One turn sends every row of this set to another row. A few are shown first. Where does it send the rows asked after them?
barul: [ -1  -1   3  -2  -5  13   4  -1 -13   0  -4  14   7  10  -1  -4]
Vedag: [  6   6   4  -4  10   0 -12  19  14   5   0  -7  17  -8  16 -15]
poku: [  6  12  -8  15 -15  14  -2  14   6  -6  -8   0  -9 -16  -7   0]
Dul: [ 9 12  2 -7  5 11 10  0 -9  9  6 14 11  2  4  2]
vaveg: [ 12  15  13   3   8  -6 -16   6   8   7  13  -2  10   8   5  -8]
kov: [  4   1   3  -7   9   1 -10  20   9   3  -1  -6  20 -11  15 -16]
Kos: [ -1  -6  13   2  -2  -3 -17   7  -4  -5   3  -1  14  12  -1 -16]
nide: [  5   7   5   0   8   1 -17  19  16   4  -2  -8  12  -4  15 -16]
nup: [  7   0  10 -11   9  -6  -4   9  -7   2  13   2  26  -4   5 -10]
miduv: [  3   3   2  -7   0  12  10   0 -15   4   1  15  13   3   1  -2]
napu: [ 11  19  -9  13 -11  11   0  13   8  -1  -3   1  -7 -20  -3   3]
vel: [ 0  6  5  5 -6 13 -1 -2 -6  2 -4 12  0 16 -2 -4]
vezor: [ 6 16  5  5 -1 12 -1 -3 -1  6  1 11 -2 14  1  0]
Sebeb: [  1   2   5   2   4   2 -18  19  15   1  -5  -9  11  -1  13 -18]
supi: [ 15  15 -12  12 -19 -10  -7  11   6 -10   5   2  -5 -10  -7   0]
zazo: [  0  -5   4  -6   5   2 -11  20   7   0  -5  -6  19  -9  13 -19]
tis: [  9  10 -11   3 -10  12   9  15  -2  -3  -3   4   3 -29  -4   2]
Lari: [ 13  18 -11   6  -8  11   6  15   4   0  -2   2  -1 -26  -2   5]
Meluk: [  3   3 -11   6 -15  13   6  15  -4  -8  -8   4   2 -24  -7  -1]
rozo: [  0  -9  11  -7   1  -5  -8   8  -9  -4   6   1  22   2   1 -15]
Gif: [ -2  -5   5  -1   3   2 -16  19  10  -1  -7  -8  15  -3  13 -20]
naba: [  3   4  -9  12 -18  13   0  14   0  -9 -10   2  -5 -18  -8  -2]
Madin: [  5   5  15   6   1  -5 -21   5   6   0   6  -3   8  14   1 -13]
pez: [11 19  3  0  4 11  4 -2 -3 10  5 12  4  8  4  2]
bital: [ 17  13 -14   2 -14 -12   2  13  -1  -8  10   4   6 -23  -5   2]
sodo: [  8   1 -13   6 -22  -9  -2  13  -4 -16   2   4   3 -15 -10  -4]
bimuz: [ 18  18 -13   8 -14 -11  -3  12   5  -7   9   3   0 -17  -5   3]
Nabe: [ 12   4 -14   1 -18 -10   3  13  -5 -13   6   5   8 -21  -7  -1]
gabiz: [13 11 11 -7 11 -7 -8  7  1  8 16  1 20 -1  7 -7]
vala: [  9   7 -11  11 -22  -9  -8  11   1 -14   1   2  -3  -9 -10  -3]

supi -> vala
barul -> miduv
Where do these go?
tis -> Lari
Sebeb -> Gif
Madin -> Kos

